In the rows, 128 means zero.
One turn moves every row onto another: examples first, then more rows asked:
k_959: [136 129 163 104 119  84 147 177 123 132 137 150 132 129 162 112  94 116
 152 134 122 103 165 140 126 144 137 139 122 159]
k_740: [142 151 106  91  98  92 141 138 155 133 130 117 148 122 152 122 144 147
 130 104 113 101 158 120 112 140 141 125 138 148]
k_923: [124 133 121 138 100 126 127 152 134 137 135  99 115 131 174  85 117 136
 151 138 163 146 107 130 106 107 133 106 135 107]
k_553: [139 107 106 115 107 114 119 143 137 106 130 122 133 104 168  99 118 102
 115 103 117 112 119 137 104 138 162 137 119  99]
k_822: [136 133 159 106 120  79 140 167 129 132 137 146 132 138 151 104  88 103
 152 115 124  98 156 139 115 149 131 125 132 151]
k_671: [148 105 107 148 103 145  91 152  93 137 105 152 145 124 123 111 113 126
 134 117 135 162 117 130 136 142 170 126  94 129]
k_211: [137 139 120 164 122 113  95 142 123 128 143 111 126 142 160 154 110  95
 164 120 151 164 144 128 114 147 139 151 103 116]
k_301: [156 136 117 138 180 125 123 139 105 138 112 155 137 104 132 141 111 146
 148 128 143 131 139 127 162 126 123 186 134 134]
k_150: [125 117 151 152 117 127 124 128 126 127 104 116 105  91 128 147 159 150
 111 154 126 179 125 139 120 125 111 121 116 152]
k_504: [134 159 108 103  91  99 131 131 144 139 138 115 160 109 151 122 143 150
 141 124 102 105 145 112 110 148 138 133 151 169]
k_847: [138 104 149 161 119 126 132 129 132 135 107 107 119  82 129 149 160 148
 112 140 130 179 116 139 124 128 113 128 107 150]
k_309: [118 125 124 109 162  98 147 138 122 153 111 137 171  90 156 111 130 165
 142 117 129 134 106 145 114 110 109 114 141 111]
k_674: [150 149 101 110 152  88 118 141 104 110 106 131 136 110 144  94 101 164
 136 136  84 162 147 125 118 134 150 139 149 112]
k_481: [130 111 146 153 128 121 127 128 141 120 115 120 117  93 134 151 169 154
 108 149 127 173 123 146 124 132 104 135 112 148]
k_364: [162  97 168 118 123 136 156 135 161 109  93 135 157 145 124 135 127 130
 144 131 135 141 130 142 139 140 145 117 117 137]
k_917: [139 133 120 138 172 122 111 151 108 140 122 162 141  82 127 141 109 144
 137 121 137 123 139 140 166 129 127 184 128 139]
k_754: [110 135 126 134 107 113 131 142 141 135 132  85 117 132 175  84 117 143
 154 140 156 150 110 138 112 112 137 106 132 109]
k_914: [126 156 155 133 115 108 113 139 133 165 167 128 126  93 148 130  86 147
 117 142  98 163 163 109 116 109 119 132 124 146]
k_228: [136 140 120 165 127 108  85 128 120 130 145 126 132 150 162 153 117 102
 157 139 152 166 139 122 111 143 137 144 111 116]
k_834: [132 129 144 141  84 137 128 172 146 112 106 124 140 115 147 132 139 137
 139  92 128 132 109 137 117 120 187 142 104 154]
k_919: [133 142 126 163 124 114  88 137 108 129 135 125 137 146 153 156 105  95
 162 128 160 158 135 128 106 148 141 156 112 118]
k_561: [115 122 134 113 161  95 149 128 119 155 104 138 164  96 143 107 116 182
 143 117 134 124 107 141 123 116 104 117 137 118]
k_514: [147 130 145 143 122 131 114 168 109 123 129 136 126 148  90 145 139 136
 111  81 115 151 112 119 117 135 132 122 137 147]
k_431: [130 152 158 132 110 118 111 150 131 173 158 122 127  86 146 125  95 156
 122 132 105 170 162 123 116  98 112 136 122 139]
k_63: [134 114  88 140  92 144 104 157 111 145 103 145 152 123 128 110 111 127
 121 128 148 144 128 126 129 144 163 115  86 120]
k_594: [134 126 142 134  88 126 135 196 141 112 118 115 152 120 149 133 142 141
 143 106 114 130 120 125 116 121 187 153 128 144]
k_555: [124 141 111 167 145 115 108 131 107 131 115 146 139  93  92 115  93 144
 121 151 107 134 106 132 121 163 126 143 149 132]
k_891: [123 179 140 138 136  83  98 155 140 119 116 135 134  90 111 122 109 161
 123 124 121 134 151 126 139 126 137 123 173 161]
k_877: [164 102 151 127 120 132 140 126 159 107  80 136 148 145 136 134 137 134
 151 136 146 138 137 137 149 144 163 120 119 144]
k_873: [124 106  96 109 121 111 108 149 142  92 121 134 139  92 164  89 114 110
 115 104 116 118 131 129 118 132 142 125 128 104]
k_924: [130 145 165 145 118 108 108 144 121 178 158 123 117  90 148 126  90 159
 123 133 105 166 154 107 113 115 119 132 129 141]
k_673: [117 113 138 158 122 130 123 122 130 126 117 118 120  87 127 157 160 157
 107 144 114 171 117 137 116 132 111 140 112 148]
k_593: [128 120 134 106 157 102 153 136 113 163 104 138 173  97 141 104 119 161
 150 112 127 129 115 147 115 106 103 125 134 111]
k_607: [130 128 120 105 147 100 158 140 119 168 109 133 171  98 137  97 121 168
 146 116 123 130 111 145 117 116 112 106 140 116]
k_482: [159 129 124 149 171 120 118 146 106 142 109 158 133  97 134 148 100 144
 152 113 144 129 143 127 161 128 121 180 118 136]
k_624: [138 179 142 132 127 105  84 139 125 126 113 137 131  90 110 124 119 153
 116 122 131 135 135 131 143 125 143 108 163 175]
k_472: [124 136 133 149  97 111 129 148 138 122 118  95 110 126 173  85 119 128
 152 141 152 143 101 133  97 114 148 107 141 110]
k_329: [160 103 163 126 130 119 150 128 161 111  95 139 153 158 133 133 126 129
 153 142 140 139 136 135 149 135 157 119 119 147]
k_366: [126 157 147 133 113 104 115 166 119 168 162 124 124  90 143 117  86 159
 121 129 100 169 158 118 122  98 125 135 128 141]
k_545: [129 137 134 160 116 133 113 153 107 129 127 140 126 142  84 139 132 153
 130  93 107 166 117 112 115 144 124 133 130 164]
k_207: [163  94 154 116 125 121 155 131 156 108 102 123 158 145 133 138 129 125
 150 132 141 135 135 152 158 141 147 120 118 143]
k_313: [129 130 169 107 123  77 131 166 122 137 146 141 127 135 161 113  82 120
 156 133 118 101 161 143 131 143 137 135 136 152]
k_778: [126 156 111 168 140 126 122 140 104 130 106 140 130 105 102 119  86 143
 120 151 112 135 103 137 104 165 145 153 121 128]
k_888: [127 130 170 113 115  85 140 165 121 145 134 146 125 135 154 111  86 104
 156 127 120 101 160 137 116 132 127 133 126 155]
k_525: [151 148  95 108 132  75 122 145 114 133 110 120 146 100 148  95 110 165
 129 149  98 145 153 128 121 131 157 128 159 106]
k_540: [118 128 135 144 114 117 133 142 137 137 118 100 111 131 169  78 119 129
 153 144 157 142 101 130 107 103 137 104 140 110]
k_347: [143 132 121 159 122 117  80 126 112 122 143 127 128 151 153 155 119 106
 150 123 146 167 147 113 116 145 147 158 113 117]
k_26: [158 138 120 143 166 122 114 148 110 138 126 155 136  92 139 144 109 144
 148 131 146 129 143 142 161 125 121 192 122 131]

k_63 turns into k_504
k_959 turns into k_301
And these:
k_924 turns into k_211
k_891 turns into k_671
k_877 turns into k_607
k_481 turns into k_540

One turn moves every row onto another: examples first, then more rows asked:
k_707: [109 124 144 111 135 127 100 164 142 155 178 147 124 121 118  99 118 103
 141 165 111 114  74 120  93 126 156 119  91 159]
k_965: [112 137 140  84 102 138 106 125 156 156 180 125 121 127 107 114 148 122
 153 176  94 105 110  99 112 141 145 117 142 160]
k_266: [121 145 108  62 117 113 118 149 119 130 171 104 109  79 111  93 130 149
  83 156 121 150 112 137 123 161 190 125 136 156]
k_955: [144 144  96  46 107 124 134 147  97 149 176 134 121 103 137 109 101 164
 140 147 132 161  97 155 104 120 162 100 116 146]
k_776: [ 98 163 119  64  91  99 161 134 142 130 224 128 128 115 123  87 138 146
 113 142 146 128 100 146 108 123 182 142 107 127]
k_2: [137 172 124  73  85 154  99 121  86 123 188 145 104 122 133  70 133 152
 142 160 102 125 131 113  94 158 161 128 103 112]
k_827: [149 122 133  49 114 128 126 140 104 115 142 117 119 140 132  99 101 154
 135 143 107 169 129 144  57 125 154 124 121 143]
k_162: [120 117 113  76 126 151 114 135 150  97 199 130 128 120 125 101 134 146
 110 140 113 138  97 138 131 127 144 111  33 137]
k_767: [126 126 154  88  83 145 100 128 145 134 160 103 146 121 101 102 131 132
 138 147 131 185  99  96 103 117 132 156  81 158]
k_629: [125 105 118  94 125 127  92 113 139  91 171 105 115 117 126 101 105 137
  85 164  98 153 128 116  56 129 131 133  99 155]
k_202: [141 151 116 101 125 124 137 139 129 150 181 194 124 114 103  86 122 108
 126 147 116 146 113  96  98 117 158 119  84 149]
k_57: [117 133 105  83  90 155 126 122 128 103 171 119 129 114 133 170 137 169
 132 147  91 142 108 126  90 133 161 145  99 144]
k_361: [161 148  94 103 139 123 134 128 118 154 182 130 100 112 133  90 116 144
 118 150 156 113 117 117 110 158 133 128  54 121]
k_510: [120 107 142  65 115 130 110 125 125 119 174 104 163 134 111  68 141 135
 142 156 134 127 164 145  87 128 127 120  80 173]
k_878: [138 173 115 101 108 135 125 123  79 121 165 170 158 116 119  99 101 130
 134 153 120 129 103 118  83 153 163 150  85 135]
k_244: [144 143  98  84 105 112 130 140 158 147 220 122 152 119 130  95 148 124
  77 161 119 136 123 162 102 160 139 128 106 136]
k_234: [130 116 121  86  83 143 138 122 114 117 189 140 108 107 125 102  88 144
 155 148 156 145  92 141 100 108 115 111  95 150]
k_708: [ 94 115 124  98  90 125 116 114 156 103 165 123 112 127 145 103 116 151
 142 150 125 148 117 106  61  98 166 165  74 135]
k_927: [154 137  85  86 131 136 136 117 112 148 153 119 122 133 148  97 116 174
 129 153 150 132 122  86  91 158 156 138  81 109]
k_12: [123 138  94  86  81 122 118 155 155 166 156 123 127  99 145 102 158 147
 128 153 135 149 121 137 126 155 194 152  96 135]
k_451: [118 101  91  96 107 151 117  97 151 130 150 114 143 135 112 103 114 119
 144 159 118 144 134 145  97 150 131 130  57 126]
k_396: [145 153 128 103 132 122 125 124 131 150 186 121  79 110 117  83 116 118
 111 162 126 114  97 116  84 157 107 156  70 133]
k_998: [132 146 105  71 117 130 139 138 119 141 160  98 121 144 153  98 153 181
 126 145 123 111 105  93  70 151 153 156 110 102]
k_243: [122 173 128  81 126 138 105 102 131  87 157 116 134 117 124 131 143 146
 119 169  94 149 127 135 103 137 166 162  84 172]
k_6: [100 113 128  93  91 127 131 159 149 134 219 122 107 119 129  86 121 150
 151 169 114 143 121 154  72 154 158 143 144 131]
k_961: [128 122 114  82 153 117 130 101 124 159 165 103 127  99  76 100 142 141
 126 179 137 125  99  85  81 134 167 150 104 161]
k_906: [161 114 115  62 102 101 112 140 134 113 192 128 142 145  90  85 143 164
 124 152 112 117 135  86 113 121 168 104 102 115]
k_157: [147 155 133  48 109 108 123 163 130 119 178 109 145 122 130  82 150 150
 125 129 107 126 148 164  64 142 149 123 115 163]
k_435: [135 121 124  82 107 108 110 127 133 118 167 109 182 141  92 132 125 148
 140 169 111  93 102 100 107 145 159 132 123 145]
k_831: [112 141 151  95 106 136  97 136 158 120 217 120 121 119 134  50 121 144
 120 163 125 152 125 142 110 172 144 159 115 141]
k_413: [131  96  98  87  96 123 136 143 141 137 182 146 157 107 104  94 101 168
 117 142 134 170 124 111 135 158 157 149 113 121]
k_680: [136 164 134  91  64 128 124 154 150 131 201 121 126  89 117 108 133 142
 135 126 141 151  76 128 107 123 126 139  97 157]
k_17: [141 122 131  77 109 121  77 162  96 107 192 115 126 139 126  69 124 163
 133 157 113 109 106 123  90 142 173 113  75 101]
k_325: [115 111 115  84 152 105 142 126 125 154 183  97 123 109  78  91 161 154
 132 148 144  88 115 116  91 122 166 127  97 136]
k_581: [127 125 106  81 129  91 140 139 135 128 165 144 149 113  84  70 111 142
 133 177 126 172 147 137 115 145 179 158 119 149]
k_895: [138 159 127  81 134 120 124 117 129 158 173 109 104 101 103 100 141 124
 108 181 116 127  79  97  74 155 138 172 100 160]
k_203: [ 84 118 117  65 123 133 139  90 116  92 163 104 112 116  86  91  87 138
 138 148 124 139 113 135 100 127 158 120  88 131]
k_809: [108 117 125  83 127 115 141 138 130 137 179  91 109 138 115  81 159 168
 137 136 124  83 117 115  69 130 139 144 106 103]
k_40: [107 117 101  71 139 122 140 149 137 101 190 128 110 125 106 111 142 133
 139 169 100 133 113 164  90 106 169 105  56 150]
k_415: [121 141 126  59 109 126  96 141 136 165 178  97 179 109 107  88 158 142
 131 157 134 159 125 126 130 128 153 129  78 172]

k_244 turns into k_203
k_680 turns into k_510
And these:
k_396 turns into k_325
k_17 turns into k_202
k_831 turns into k_40

